Rotation paths and how fast each direction turns (degrees each step):
Each turn is a multiple of 5 degrees from 10 to 175, or 0.
Each row of a path follows its step; steps can be skipped.
Path 1:
step 0: [ -6  -9   8  -6  14   9  -9 -22   3  -9  -7   8  -8  -6  12   0 -10  -6
 -11  -5 -13  11  11  -4  14  25   9   9  -1   1  12  -9  16  -2   9   2
  16   0  14  -7  -5  -1  -9  -4  -4  -4  10   7   1  -2   4  -2   3]
step 1: [ 10  -1   3   4  11   8  10  -4   6   2   5  -4 -15  13  11  -1  10  12
   1   6  -6  14   4   8  22   1 -10   3   3  17   7  -7  -8  -3   3   1
   8   3   4   0  -7  -9   5  -1 -21 -11  12  25   6   9 -18   6  -4]
step 2: [-17   5  -5  10 -12   8  -7  13   5  -9  -7  -3  -8  12  19  -5  -5   3
  -2 -13  -5   4   9  -6   7  18  -3  12  -6   0   4  12 -11  15  -9  -4
   9  -7  -4   4 -12   7  -2 -12  -4  -4  11  20   9 -15  -9  -2  -4]
step 7: [  4  13 -14  13  18  -9   3  -9  15  -3   5  -3  -1  -1  -1   5  11   1
  -9   6   1   8   7  -3  21  -5  -9  -6   0  14  14   2  -5  14   4  -4
   5  -4 -16  11   5 -18  -5   0 -10  -8   0   9   0   3 -20   1  15]
step 9: [ -7   8 -13   5  16   4  -4  -7   4   7  -4  -6   7   4   8 -16   6  -7
  -7   6 -14   7   4 -16  11  15  -1   9   8  20   8 -10  27  -7 -13   1
   3   5   2   2   7   3   1  16  -2  -3   0   1   6  -5   4  11  15]
step 11: [ -8   5  10  -2  -4   3 -16  -8   4  -5   7  -3  -5  16  14  -5   7  -6
  -9  -4  10  16   3  -2  16   4 -10  14 -10  12  16  -4   2   5  -8   2
  -6   1   3 -13   2   9  -8  -3 -15  -8  16   5  16  14  -3 -13  -1]
step 12: [-15  -4  -1  -2   8  10 -15  -6   2  -4 -10   9  -9   0  14   1  10  -6
   1   6 -14  18  -3  -5  13  12   9   3  -3   9   5  -9 -12  13   2  -6
  10 -15   2  -5 -13   3  20  -5 -14  -7  -4  16  -2  -6  12   7  -4]
step 13: [ -8   3 -12  20  13   6  -7  -3  14  -7  -8  -4  -9   5   6 -15  10  11
  -8  -4  -6  15  -3   2  -2  -9   1   8  -9   0  14  -5  -8   0   9   5
   3   2 -18   4  -1  -7 -10   4 -18   4   0  17   7  -5 -23   9  -3]
step 15: [-11  11 -21   1  21   3  -2   5  18  -1  -1  -7  -4  -1  12  -7  12  -4
  14   6  -1  11   7   1  -6   4  -1  12  -1   5   7 -16  22  -6  -8  -4
  -3   4   0  15   3  16   5 -11   6  -2  -6  12   1  14   0   5   1]
Speeds:
[ 1 -6  3  2  2 -3  0 -1  2  0  0  2 -2  3  0  7  0 -1 -2  5  1 -3  2  2
  2 -1  5 -2 -4  3  3  0 -2  0  1  1 -1 -2  3 -2 -4  0 -2 -5 -8 -1 -2 -1
  2  0  1 -3  0] -> 65
[ 4  1 -1  6 -1 -1 -1  2  2  2  2  0 -2  3 -4 -1  0  3  0 -3 -4  0  0  5
  6 -3  2 -3  1 -4 -3 -1 -3  1  2  2  1  1 -3  0  1 -1  0  1 -1  5  5 -1
  2  6 -2  0  4] -> 120
[-1 -2 -4  2 -3  3 -1 -2 -3 -6 -2 -3 -4  3  0 -3  0  2  1 -3  1  1  1  2
 -4  0  1  3  0  1  1 -1 -3 -3  4 -5  0  1  2 -3 -2 -1  7 -2 -1  3  1  0
  6  0 -1  0 -4] -> 35
[ 0 -2 -3 -1  2  1  1 -8  1  3  3 -2  1 -2  1  3  0  3 -1 -1  1  1  2 -2
  1 -4 -3  1  2 -3  3  2 -3 -2  7  2 -2 -1  1  2 -1 -5 -5  2  3 -4  3 -2
  2  1  1 -2 -4] -> 110
[ 2  2  0  2 -4 -1  2 -4  0 -4 -2 -1  0  3 -4  2 -2  1 -3  1  3  0  1 -4
  8  4 -2 -2 -2  1  0  0  2 -4  0 -2  0  1  5  0  7 -2  1  2  1  1 -3 -2
  0 -1  3  3  3] -> 35
[-2 -3 -1  1  0 -3  1  3  2  1  3 -3 -2 -2  0  3 -2  6 -2 -4  1  2 -3  4
  1 -6 -4  2 -3 -1  1 -3  2 -5 -5  0  0  1  0 -4  2  5  0  2 -2 -1 -2  5
 -2 -2  2  2 -4] -> 155
[ 1  4 -6 -1  2  0  3  0 -4  2  0  0  1  3  0 -2  3  1 -1  0 -4 -3  0  1
 -2 -2  5  1 -3  1 -2 -1  4 -2 -2  2  0 -1  5  2  2  4 -4 -1  3  1 -1 -3
  4  1  5 -4 -1] -> 65
Path 2:
step 2: [ -6   0  -3  13   7  14  -4   6  -2  -6   4  -9  -8   1  -3  -3  -6   0
  17   4  -6  -4   9   3 -15   0   5   0  -4   9   0 -12  -8  10  -9  13
  12   1   6 -13  -4  21  -6  23  -2   3  -7  13  13 -10 -15 -11  -9]
step 3: [ -2  12  -2  18   4 -22   1   4 -16  -3 -23  -8   1   4  21   0   2   9
   7  -7   2   6  -4   6   8  -7 -12   7   6  -2  10  -1  -7  -1   1   2
   7  -7   7 -10  12  -4  13   7   9   0  -7   5  -9   0 -18   8  -5]
step 6: [  6   4  -9   8  -2  -8   7   7  -4  -9 -14   0   5  24   8   5  29 -10
   3  -4  -6   0   1  -5   2  10  -4  -8   7  -5   1  -5  -7   1 -11  16
 -17   1  -4  -5  -6  -5   8  20   8   2   8   5  -5   7   6  -8  -5]
step 8: [ -2  -2   3  -4   6  -9  -9  25  -3  -4  -2  11  -5  -2  22  -5 -18  -4
   5   6 -16  -3   1  -3  10  -3  11   2   3   4   0  13  16  23   5  -5
   0 -19  -5  -7   0   1  -5   4  -3   4  -5   0  -6   7   3  14   8]
step 10: [ -7  10  15 -16  -6   1  -5 -12  -9 -15  -3   0  10   1 -13  -7   6  18
  14   7 -15  -1   9  11   6   5  -6  -1  12 -14   6  13 -15  -3 -19   3
   5  -4   5   1  -7   0 -12  -5   4   9   2   0  10   4   2  10  -6]
step 11: [ -7  -9  10   4   4 -11   7  20 -17 -12  -6  11   1  -2   3   1  11   3
   3  18 -11  -9   3   0   1   4  16   9  -2 -10 -12 -14   2 -11   5  -9
  -4  -7  -6 -12  -8  -8  -4  10  -3   1  -5 -16  11  -2  -3   0  16]
step 13: [  7  15 -15 -14   0  -1  13  -2  -2  -4   5 -13  -3 -19   1   1  -4  14
   5  11  -2  -2  18  -4   7  10   3   6  11  -6  -6   7   1  22 -17  10
   3   9   4 -12  -1  -4   8   0   5   8   1   1 -10  -7  14  13  -3]
step 14: [ -3  -7   0  -1  -3 -18  -1   1   2   7   7   2   5  14  -4   6   2  -4
   5   5  -7 -16   2   6   7 -12   3   7   4  -2   3  -9  -5  -2 -12  -5
  -9  17   7 -23  -5   9  21 -16  -8   7  -4 -11  11 -13   0   7  20]
step 15: [ 13   8   6   6 -17  -6 -17   2   5 -14   7  -2   4   7  -3 -20   0   7
  -6 -14  -9  -1  -1  11  16  11 -15   4   5  -7   0 -15  10   7   8  -1
   4  12  -7  11 -10  -5  -2   4  -6   3   4  -6   4   8  -5   0  19]
Speeds:
[ 4  1 -1 -1  1  1  1 -4 -3 -2  0 -3  2  3 -3  0  0  1 -2  0  1  3  2 -3
  2  0 -2 -2 -2  1  1  2 -4 -5 -3  0  3  0 -5 -4  7 -4  3  3  1  1  3  3
 -3 -2  1  6 -2] -> 110
[-1  5  2 -1  1 -1 -4 -1  3  2 -1 -1 -1 -3  2  1 -5 -1  1  3  0 -4  0 -2
 -4 -3  4 -5 -5 -3 -4 -3  1 -2 -5  3  0 -2 -1 -5 -1  0 -3 -1  4  0  0  2
  1  1  1  2  4] -> 125
[ 2  1  0 -1 -2  3 -6 -4  2 -3  2  1  0 -2  1 -1 -1 -4  2  1  0 -4  1  6
  0  1  0  3 -1  0 -1 -1 -1 -1  1  2 -5  5 -1  6  3 -1  1  1  1 -6  1  5
  5 -2 -1  2 -2] -> 135
[ 5 -8  0  3 -2  4 -4  7  2 -1  0  1  3  2  0 -5 -3 -3 -1  2  0  1 -1 -1
 -2 -2 -1  1 -1  0 -3 -1  0  2  3  1  4  0 -3 -2 -2  1 -1  0 -3  2  5  1
  0 -2 -3  1  2] -> 110
[ 0  1  0  0  0  2  1 -1 -1 -2  3 -2  3  6  3  2  5  1  4  2  0 -6  0  1
 -3  2  0 -2  2  1 -1  1  0  0 -4  0  6  3  2 -4  0  4  1 -5 -2  0  5  2
  2  1  4 -5 -3] -> 90
[-1 -4  3 -1 -3  3  2  6 -2  2  0 -2  0  0  3  8  1 -5 -5 -4  0 -3 -1  2
  1 -1  2 -3  1  2  1 -3 -6 -1 -1 -1 -2  2 -1 -2  0 -4  1 -2  4  0 -1  0
  1 -2  1 -1  2] -> 140
[ 1  1 -2 -5  0  1  3  4  2  2  0  2  0  1  0  1  0 -2  4  3  2  4 -2 -3
 -4  1 -3  2 -1  2  6  4  1  0 -4  2 -1  7 -2  2 -2  1 -4 -4  1 -1 -2  0
 -1 -3  0  4  3] -> 85
Path 3:
step 0: [-11  -6   0   5  14  21  12   9 -20  24  14  -6   9   9   6  -3  -9  -8
   4 -15   9  -7   8   0   8   1   6   1  -8  -1   4  -1   0   7  -4  12
 -12  10   5   3  14  -2 -14  -7  -1 -10  -4   2   5  -9   0  11 -17]
step 1: [ -2  -4 -15   7  -3   6   2  17  -4  -7   1 -20   9   1 -15  13   1  11
  -3  -7  -3  -3  -4  -4   3 -14   4  -1  -1   6 -13  -9  17  12  -4 -16
   5   1   5 -12   4 -19   2  -3  -9  -1  -9 -14 -21   4   1  -5   7]
step 2: [  9   4   6 -22  16  -1   4   4   1 -21 -13   5  -4   1  -3  -9   6  -2
  12  -6  -4  -2   7   6  -1  -7   0  11   0   3   5   5   8  10   5  10
   6  11  -7   1   3  -5   3 -17  -1 -14  -2  11  -7 -16 -16  -5  25]
step 6: [ 11   4  10  -1  -2   4   1   0  22  -3  -4   5  -3  27   4  -4  -1 -11
  -8   2  11  -8   2  -6   0  -2  -9   1  -8  10   0  12  -3   0 -11   2
   6 -13   4 -20   7  13   3   1   1  12   6   0  15   6   5  11 -27]
step 9: [ 13  -6   1 -14  -8   1   3   5 -21  -3  10  -3   2 -12  -8 -13   3  -1
  -9   5  -7 -25   6 -17   8 -10   8   1  -1   1   1  -6   3   3  -4  -8
  11 -12 -12  11   7  20   0  -2  -1   7  -7   0  -3 -18  10 -15  -8]
step 10: [-10  20  12  -3 -15   4   3   7 -13  -7   1  16  -3 -20   4   4  -1   1
  16   2   1  -6   2  -3  -9  -1   5  -5   4   4  -2  -2   6  12   0  15
   3  -1  -8  -1 -22 -20   5  -5 -10 -11  -9   5   7  12  14  -9  -3]
step 11: [  4  -7 -11  -6  13  17  -7 -19  -8  17  -9  -2  -9  -7   5   3   3  11
  10  -1  -4  -2  10  13  -4  -9   9 -12  -8  20   9  -4   7  -4   3   7
  -5  -3   7   3  -7   3 -14  12  17  -8   2  -6   1   5  12  -3  18]
step 13: [ -7  10   2   2   2  -3  -4 -17  -4   3 -11  22 -10  10   4  -5   0   9
 -22   8  -1   7   7 -17   7  26  -3  13  -2  -2  -5   0   4   5  -1   6
 -14   5   1  -2  -1   2   7   1  -4  -5   6  20   6  10 -13   6  16]
step 14: [  4  -3   8  17 -15 -10   5   8  -1  17   8  -3   7   2  -8  -7  10  -2
 -13 -14   9  24   4  12   9  -4  -5   2  10  -3  -3  -4  -3 -10   0   3
  -7   5  14  -8  -3   6 -14   1  23   4  15   7   0  12   5   7  -2]
Speeds:
[-5  0 -4 -2 -2  4  4  1 -4 -2  1 -3 -1 -5  0  1  3  0 -1 -1  3 -6  0  2
 -2  2  2 -5  0 -1 -1  5  4  2 -4  0  2 -2  2  1 -1  0 -1 -1  0 -1 -3  2
 -2 -6  1  5  0] -> 40
[-1 -2  4 -4 -1 -1  4  2 -5  3 -5  3 -2  4 -1  0 -1  3  1  3  0 -5 -1  4
  1 -2  0 -3 -1  0  0  2  3 -1  3  0  2  4 -2  3 -1 -4 -1 -1 -2  3  2 -4
 -3  2  0 -5  1] -> 45
[ 2 -2  2 -2 -1  2  1 -1  2 -1  1 -3  0 -3  2  2 -3  0  2 -1  0 -1  3 -4
  0  0  0 -2  2  1  2 -4  3  3  2 -4  1  4 -7 -2 -1 -3 -1 -4  4 -1 -7 -1
  5 -2  2 -2  4] -> 45
[ 7 -3  3  3 -3  1  2 -4  1  0 -1 -4 -2 -3  2 -3  2  2  3  2  0 -1 -3 -1
  2  0  1  1 -1 -3  3  1  0 -5  0  6  0 -1  5 -3  3 -3 -3 -3  3 -1  0  1
 -2 -2 -2 -2  1] -> 120
Path 4:
step 2: [-18  10   7  -8   5   2   5 -12   8   8 -24   2  10  -5   8  -5   6   7
   6   0   7  12   0  -9  -1   0 -10   7 -26  11   9   4  -5 -12  -6  -3
  -9  15   0  -5   4 -12   0  -1  -8  -6 -16 -22  -6  16   2  -3   5]
step 3: [ -5  -7   0   5  -7 -20   9 -21 -11  13  16  -3   4  -1   8  11   2  -1
   1  -1   7   0  15 -10   2  -5 -13   1  -1   5  12   7  -7 -21  -2 -12
  -9  -3 -15  -8  -7  -9   8   3 -10  -5   3 -12 -14   6   6  11  22]
step 4: [  0  11  -7  15  12  -1  12  -2 -16  14  13   4  -2   2  12  -1   7   8
  19  -9  17 -10  -3  12  16   1   3   0   5   4 -12  -1  -1  -7   6 -16
   7 -15 -18   5  -7   9  10  -3   5   6  -6   0  -9  12   0 -12  17]
step 5: [ -1  17   9  10  16  -1  -5   4  -9  25  -4  24  -2   6  15   1  13  -9
   9   3  -9  13  -2   1   2   4   6 -13  11  -2  -4  -2  -9  13  16  11
   5   5   5   1   7  10  15   0   0   0 -10  -1   1  18   8   2  14]
step 7: [-20 -11  19   3  -7   2  17 -14  -2   5 -18   1   6 -13   2  -8   4  18
  -6  -8  -1   2 -13   1  12   5 -13   8   6 -10  -2   2  -3   4   1 -17
  -9 -10  -9  -9  13  -1  -8  -5 -13  -2   2 -21   4  -1  14   2  11]
step 8: [-10  14   4  19  -7 -10  24 -10 -12   3  -4   2  21   7  -2  -2  -1  -9
  12   6 -14 -11  21   7   7  -1 -13  -8  -2  -2   0  11   6  -1   5 -11
  -4  -4  -9  -5   1   0  -4 -10   3  -9  12 -17  -2  13  11   1  -2]
step 9: [ -2  15   2   7   0   3 -13  -4 -13   3   6   4 -19  13   2   0  -2  11
  16  -3 -15 -16  12  22   2   1  -4 -11  -1   3 -11  10  -4 -11  -6 -16
  -7  14  -1   2   5  10   2   4   2 -11 -10 -11  -4  20  -8  -4  10]
step 14: [ 10  14  -1  -1  -2  -9   2 -12  -6   1  -2   3   4  14  -2   6  -3   3
 -16  -5  -3   0   7   3   3  -4 -14 -10   5  -5  -4  -7 -14   0   0 -18
 -15  17 -21   5  14  -1  26   9   6  -4 -20 -17  -5  -3  -9   0   3]
step 15: [-12  -2   3  -4   4  15  -7 -17 -10  11  -8  -7  14   3   1  -7   4  -3
   1  -8  -7 -20   2  -3  -3  -2 -12   5   1  -1   4 -12 -11 -11  20  -6
  19   5 -10  -2  -3  -3  10  -6  18  15 -17 -11  -8   3  -9  -9  14]
Speeds:
[-4 -4  6  5  1  5  0 -2  2  1 -4 -1 -1  1 -1 -2  0  4  2 -4  1  1 -4  1
 -1  1  0 -1 -3  4  1 -1  2  2  1  2  0 -2 -1  2 -1  3  0 -3  0  0 -5  2
  0 -2 -1 -7  2] -> 135
[ 1 -2  2 -1  1 -5 -1 -4  0 -5 -4  0  4  2 -2  4  3 -1  1  2 -2  6  0  0
  1 -2  1  2 -3  1 -9  4  1 -3 -1 -1 -2 -3  3 -1  5 -1 -1 -4 -1  2 -1 -2
  0 -3 -2  0  0] -> 65
[ 4  3  4 -2  5  0 -1 -2 -3  3  2 -1  0  1  0  3 -1  2  0  2  1 -6 -1 -2
 -6  1 -3 -4 -2  2 -4  2  2 -1  4 -4  0 -3 -1  0  1  3  4  1  1  0 -1  7
  1  0 -3  3  0] -> 70
[ 0 -2 -1 -3  1  1 -2 -2  1  5 -5 -5  1  1 -4  0  4  4 -1  0 -2 -1 -3 -3
  2  1 -1 -1 -1  0  4 -3 -2 -3  3  4 -3 -1  5 -2  0 -3  2  4  0  5 -1 -2
  5  4 -2  1 -3] -> 80
[-2 -1 -2  0  0  1  5 -2 -4  4  2 -3 -2 -2 -3  2 -1  1  1  1  0  1 -1  2
  5  1  2  0 -3  1  3  0  2  3 -1  1  1 -3 -2 -1  2 -4 -3 -6 -1 -4 -3  3
 -2  1 -5  8 -1] -> 80
